Each row is where one point has got to under a steady rotation. How many ticks took it there?
The counts run from 0 to 635.
[123  94 145 104 158  86 127 143 141 180 140 141 141 173 122 131 139 118
 101  94 119 123 132  79  92 127 137 114 158 145 136 157 170 127 145  98
 115 147  43 126 116 121 121 149 155 149 110 119 128 143 160 170 103 144
 137 127 154 114 155 127 109  96 190  98 121 145 109 213 150 127 146 109
 117 153 153 113 104 154 101  87 114 111  99]	292
[139  82 156 127 131  63 151 136 158 113 122 153 132 168 122 106 111  91
 143 142 138 100 139  76 113 154 160  92 184 111 134 151 127 144 125 139
 110 128  94 115 133 104 103 138 170 157 122  91 124 173 168 179 102 105
 142 111 136  84 149 105 151  99 164 134 111 107 137 182 165 107 158  97
 136 142 159 104 119 168 125 129 144 128 136]	489
[123  91 148 127 119  58 160 131 165 128 113 164 148 140 103 123 105  64
 134 138 127 119 133 115 133 130 112 108 176 111 140 149 144 150 151 113
 109 113  62 135 159 110 148 149 168 147 113  94 143 142 153 139 127 141
 132 127 152  84 143  83 146  99 144 110 130 106 142 204 141 126 143  84
 136 127 148 146 129 143 165 160 137 123 129]	209
[116 110 148  93 122  68 133 127 154 109 133 158 157 144 104 120 116 108
 150 124 127 114 141  98 111 133 154 101 156 128 165 129 175 147 170 156
 117 122  59 161 165 118 116 138 121 170 146 120 108 152 146 141 131 106
 162  98 144 108 148  83 155  81 179 142  87 122 134 197 167 122 160 138
 112 139 168 112 128 122 171 130 149 122 135]	193
[128 115 144 129 150  74 135 111 162 117 128 160 132 184 124 141 152 118
 144 123 163 113 134  96 121 113 142 122 195  91 145 153 141 152 147 126
 109 109  39 120 147 116 139 139 124 139 145  85 126 154 141 140  91 141
 120 145 124  83 137 109 135  85 150  89 118 143 136 201 156  85 165 123
 118 149 156 114 105 130 146 118 131 133 112]	512
[119 130 140 133 119  79 181 116 131 117 123 176 127 160 126 117 119  76
 123 132 144  90 147 106 120 142 131 111 180 110  94 177 145 122 136 107
  85 145  74 133 129 108 129 156 173 168 118  88 133 157 164 196 114 136
 157 102 122  89 143 116 128 119 134 119 138 124 111 193 142 132 143 113
 131 113 153 103 120 150 122 132 153 103  97]	266
[124  97 152 102 117  61 153 147 164 115 153 160 133 139 125 147 140  90
 131 119 128 130 119  83 128 186 105 119 164 109 137 163 167 128 141 123
  94 107  75 107 143 130 165 120 134 140  90  92 121 117 169 150 109 131
 119  98 135 112 154  96 142  85 172 109  92 125 106 184 162 121 164 114
 117 134 160 123 130 132 171 133 135 128  86]	590
[124 117 160 104 144  95 153 157 122 132 126 150 135 162 100 119 137  85
 154 124 104 133 154  79 125 151 160  78 132 136  96 150 170 132 150 155
  96  89  54 135 151  92 113 131 135 171 103 105 122 161 157 187 113 110
 134  96 153 108 160 106 126  98 187 123 108 105 135 184 168 139 144 149
 127 128 176 114 111 160 139  85 137 118 144]	109
[133 100 161  95  99 102 134 133 160 155 131 169 143 168  98 123 148  99
 156 124 134 122 129  61 134 143 144  73 175 125 126 146 144 155 151 143
  95  94  62  93 155  87 131 136 118 152 121 116 129 147 158 168 104 126
 106 127 132 104 134  74 132 107 176 128 105  97 117 176 177  98 170 128
 145 135 154 108 109 145 128 126 142 144 150]	366
[132 128 132 110 144 102 137 125 119 122 140 161 118 190 120 132 141  96
 150 119 127  91 159  91 131 108 165 129 161 120 127 151 160 162 135 122
  99 123  42 122 119  97 106 147 157 154 157  98 137 157 148 181 103 136
 132 121 118 123 166 109 122 109 160 104 114 140 137 227 158 112 152 135
 121 127 156 133 110 145 108 119 139  86 129]	455
[141  65 173 116 158  52 124 157 155 155 131 151 133 189 128 130 115 111
 138 142 114 124 118 130 126 126 138 105 152 133 150 161 154 140 166 123
 135 134  66 121 140 148  97 145 143 137 157 116 135 168 174 148 112 140
 166 131 142  89 138 110 134  97 153 137 113 124 131 200 171 105 179 108
 120 155 155 111 122 134 143 113 166 138 110]	129
[122 117 156 126 118  87 167 127 148 119 107 169 136 166  99 130 123  76
 134 144 132 106 162 118 123 111 125  80 164 110 133 145 146 143 159 145
 108 109  52 148 157 119 121 150 163 173 122  97 127 152 138 159 125 131
 150 102 161  99 152  82 141 115 144 130 115 100 157 212 156 123 148 123
 150 126 157 139 128 153 159 138 149 122 150]	521
[130 110 152 101  99  63 134 119 167 150 104 175 154 131  94 118 119  96
 133 125 138 113 145  95 119 134 109  66 187 131 154 135 147 136 150 124
 105 112  25 135 140 111 151 161 136 160 116 115 139 138 143 130 113 146
 120 134 147  98 147  84 153 110 145 117 133 112 163 201 156 116 135 105
 138 100 146 125 144 132 154 156 139 126 134]	85
[124 135 155  99 144  77 137 159 156 164 171 167 153 171  93 128 124  72
 145 121 114 136 111 129 108 135 133 128 144 145 126 171 162 133 189 129
 116 143  47 144 148 122 136 150 136 153 159 125 132 134 145 180 118 145
 157 117 134 123 155 115 121  97 166 133 101 131 113 185 174 111 172 146
 108 148 158  99 111 124 139 109 170 119 111]	3
[138 124 157  98 152  69 142 185 113 157 143 168 124 151 119 124 129 103
 140 130 113 115 139 127 103 165 135 115 141 136 104 152 185 118 149 116
 130 138  57 130 129 121 123 144 145 148 141 127 131 152 188 194 111 127
 122 113 117  98 157 119 102 101 165 129 136 132 125 179 173 157 157 134
  96 135 168 110 135 133 123  86 157 119  87]	439
[136 120 138  88 117  71 126 155 138 148 147 157 131 173 111 119 135 131
 122 139 125 115 153  92 107 129 129 136 151 109 147 126 197 138 147 144
 123 111  21 117 147 127 130 121 119 144 112  99 135 123 168 153 104 131
  88 130 126 101 159  70 129  92 154 102 115 140 156 193 175 127 161 150
 125 136 167 141 115 111 138 107 132 103 115]	277
[128  82 156 105 130  53 159 132 126 136 130 143 131 168 115 137 126 121
 134 127 120 110 144  98  86 130 120 117 171 151 142 158 152 149 136 109
 125 140  87 129 122 113 136 149 163 156 126 107 104 168 146 162  82 115
 125 102 135  90 156 107 156  90 160 118 127 131 142 212 161 123 137  96
  86 127 164 136 129 145 137 114 120  91  97]	231
[109 111 137 101 158  88 126 147 169 125 147 161 160 136  98 133 128  96
 152 113 153 135 114 112 117 142 164  92 158 112 148 153 160 142 166 119
 112  99  33 138 164 116 145 118 118 186 133 113 108 133 161 156 116 155
 151 109 131 114 171 115 133  92 201 121  85 127 124 184 167 113 162 133
 127 154 152 104 106 133 144 111 141 130 123]	256
[118 111 117  92 152  77 131 140 140 124 160 176 131 156 141 109 145 124
 137 130 140 122 150 101 113 128 152 130 162 110 142 128 183 127 117 116
 105 128  45 134 149 119 107 108 139 164 114 104 129 130 156 148 143 128
 105 109 125  96 156  58 116  94 177  98 124 141 141 215 161 149 142 134
 127 121 178 145 129 138 164 120 121 100 102]	153
[123 117 136 109 136  82 125 121 157 139 153 144 143 154 118 138 112 126
 113 107 151 102 129  92 103 136 140 158 178 103 135 162 170 128 151 118
  92 142  55 144 129 117 122 137 139 151 135 108 103 140 146 186 123 139
 158 103 143 103 152 119 140 103 177  93 104 155  81 181 152 131 173 118
 110 150 159  97 124 125 118 127 139 100  97]	323
[144 128 145 120 108  77 146 109 114 120 122 162 113 190 120 112 120  71
 136 127 113  89 160  90 132 112 146 138 158 123 125 142 167 161 139 139
  98 130  56 125 135 119  93 156 165 142 154 109 167 151 154 182 113 112
 141 124 129 102 149  82 132  95 150 127 134 109 121 219 163 117 153 133
 124 126 149 120 130 133 133 149 141  97 125]	268
[123 123 117  92 119  86 152 126 161 135 133 179 138 166 118 109 106  95
 155 134 132 125 152 104 115 136 163  85 172 109 113 144 120 149 162 132
 103 120  66 126 148  98 116 132 112 164 172 139 121 162 145 172 101 112
 125 113 124  92 124  97 137  74 163 134 102 123 157 176 184 104 162 138
 156 108 158  97 136 123 135 107 150 135 129]	32
[138  74 144 105 117  65 181 125 150 145 149 165 134 158 109 132 110 106
 136 128 157 110 148  72 100 136 136  87 195 117 139 172 120 121 103 112
  99 147  93 128 150 121 128 129 178 178 116  95 106 156 157 168 100 113
 136 100 125  98 139 110 154 103 154 121 117 118 156 177 169 119 146 108
 125 124 168 124 123 173 133 143 143 123 121]	613
[120 138 130 101 123  61 117 111 155 114 155 168 115 167 105 108 129  88
 146 113 134 131 115  97 111 179 148 102 178  93 145 140 151 145 137 143
 102 147  58 161 174 132 118 152 133 167 142 111 128 144 162 157 124  98
 141 104 124 110 127  87 127  85 175 150 123 120 130 188 164 126 124 155
 137 126 156 125 124 160 170  99 133 115 126]	411
[120 155 149 108 107 104 164 141 141 131 130 178 142 153  95 117 118  81
 134 115 152 100 142  65 123 158 122  88 182 127 104 161 154 122 136 121
  94 121  66 134 136 113 141 152 176 167 123  92 133 144 160 188  93 126
 154 104 121 117 156 126 122 109 161 129 116 108 108 169 163 118 145 116
 138 105 153  94 126 160 117 131 154 107 116]	141
[154 115 150 100 143  81 134 159 139 180 164 186 151 137 102 137 127 120
 130 122 162 113 119 109 109 153 120 120 185 117 108 158 158  94 148 103
 111 135  38 115 120 108 149 142 153 146 128 116 143 134 162 190  99 164
 101 132 120 106 132 106 104 113 153  91 152 129 111 173 167 137 170 124
 123 138 161  91 119 144  99 119 149 130  83]	57
[109 116 127 125 142  92 130 125 196 151 139 161 148 170 107 118 136  65
 123  96 143 150 101 110 116 161 136  84 167 112 115 177 134 128 167 104
 109 138  58 160 158 120 142 156 149 155 121 119 132 142 157 172 128 152
 142 121 142 108 143 121 101  98 169 112 118 122 118 191 156 132 137 114
 144 152 147 111 116 154 139 103 122 140 114]	350
[122 138 132 106 112  89 136 112 155 150 121 172 157 141  86 121 116  96
 154 125 141 117 153  67 128 152 139 107 177  98 134 148 151 140 169 153
  92  97  54 129 153  95 153 143 123 166 123 120 128 132 141 188 117 112
 113 103 157 102 120  78 159 102 170 110 126 100 115 176 155 128 143 126
 140 126 141 102 109 139 141 134 135 131 139]	304
[143 123 126 107 132  80 107 127 154 163 150 198 162 146 128 102 115 115
 141 114 144 103 139  97 124 134 168 122 177 109 161 136 161 131 149 141
  99 130  38 130 143 110  85 121 137 181 156 132 128 123 158 186 142 126
 155 111 131 112 136  74 134 109 179 119 114 126 114 190 184 126 165 139
 150 122 139  96 124 112 124 132 155 119 126]	633
[146 102 147  85 112  72 167 120 135 174 139 164 153 181 118 134 145 109
 120 137 144 147 151 109  98 123 117 111 163 131 118 169 141  99 167 110
 121 152  90 131 124 132 126 125 150 142 110 125 115 157 155 181  92 135
 108  88 143  78 119 103 155  86 137 100 121 139 151 193 174 134 174 134
 130 125 180 101 108 108 136 103 160 124  92]	609
[136 120 138 114 121  92 115 135 149 166 120 165 131 194 115 116 126  76
 128 128 125 100 130  90 142 123 125 133 180 127 133 135 163 160 163 146
 107 105  24 104 141 119 107 163 150 134 150 115 177 132 164 152 111 135
 121 161 134 108 140  86 110 111 159 102 128 119 119 199 163 113 166 127
 152 124 150 126 111 133 123 150 140 122 137]	19
[130 120 149 112 133 104 121  99 130 154 126 162 147 182 110 120 132 110
 123 116 132 112 167  75 109 111 121 121 171 124 124 136 175 128 160 123
  88 142  42 145 144 102 108 150 144 161 128 114 128 145 128 191 116 119
 134 114 159 100 120  94 140 113 174  91 130 138 119 215 156 137 150 121
 132 125 157 105 110 145  98 114 115  86 129]	104
[150 117 123  99 138  46 158 141 152 147 151 176 115 181 125 101 104  91
 136 142 128 109 124 117 103 147 140 147 189 105 137 146 138 121 127 126
 119 161  70 143 141 150 105 143 165 150 149 102 150 135 185 173 105 120
 113 128 115  81 125  78 117  79 128 126 135 122 156 189 175 127 150 138
 130 128 150 135 122 130 157 133 166 126  94]	409
[124  94 124 112 140  84 127 138 174 140 127 169 121 196 137 113 137  97
 133 119 143 118 122  94 116 140 165  92 193 102 138 121 139 160 126 127
 116 122  49 127 159 123 107 138 133 153 163 105 138 144 164 150 110 116
 121 139 113  93 139  98 108  81 175 113 129 118 148 197 160  84 143 139
 151 126 149 130 118 171 140 116 130 126 129]	348
[132 123 158  93  99  72 128 139 128 159 128 172 135 171 106 115 127  80
 121 105 105 108 134  77 127 149 127 127 167 133 157 138 176 153 137 149
 105 124  38 129 163 130 108 159 154 139 131 111 153 123 154 162 119 113
 135 107 129 114 142  72 119 115 173 138 122 106 108 181 172 123 146 142
 126 112 157 123 129 142 144 150 150  92 133]	82
[115 127 112 128 145  63 145 148 162 121 132 168 131 153 111 104 111  60
 130 116 117 128 119 105 110 188 150  91 174 118 101 150 146 138 153 101
  90 137  66 149 144 122 133 168 141 162 139 124 134 156 173 169 110 116
 131 110 116 105 150 107 129  91 158 140 135 107 132 184 160 126 120 103
 121 114 148 119 149 158 132  94 141 134 106]	599
[117 124 115  94 134  97 126 158 134 124 158 180 119 165 144 103 146  84
 143 112 122 115 131  83 110 163 153 117 159 118  91 141 163 138 136 108
  90 141  71 105 133 107 104 129 104 155 152 130 134 166 166 181 115 120
 116 115  98  98 145 107 100  92 171 128 130 138 109 177 177 124 152 140
 123 118 164  82 125 140 118  95 157 109  85]	345
[144  81 151  85 153  62 123 156 150 153 136 173 131 169 109 135  98 125
 144 141 126 111 127 111 116 120 156  91 174 123 162 134 148 154 143 133
 140 124  39 127 136 130 109 147 149 169 167 119 131 155 164 131 117 143
 137 137 136 104 167 113 126 105 172 133 112 127 161 198 178  90 172 102
 117 140 148 110 127 123 137 137 144 124 129]	254
[129 119 113 105 138  59 167 142 159 123 133 180 152 150 108 103  99  91
 144 133 157 126 142 110 101 167 151  82 180 107 110 147 116 117 139 111
 115 137  78 147 134 106 131 124 129 183 151 118 104 156 157 162  87 132
 109 114 120  89 149 105 147  71 156 132 113 120 176 178 188 138 144 114
 123 107 150 103 147 141 141 123 162 128 122]	31
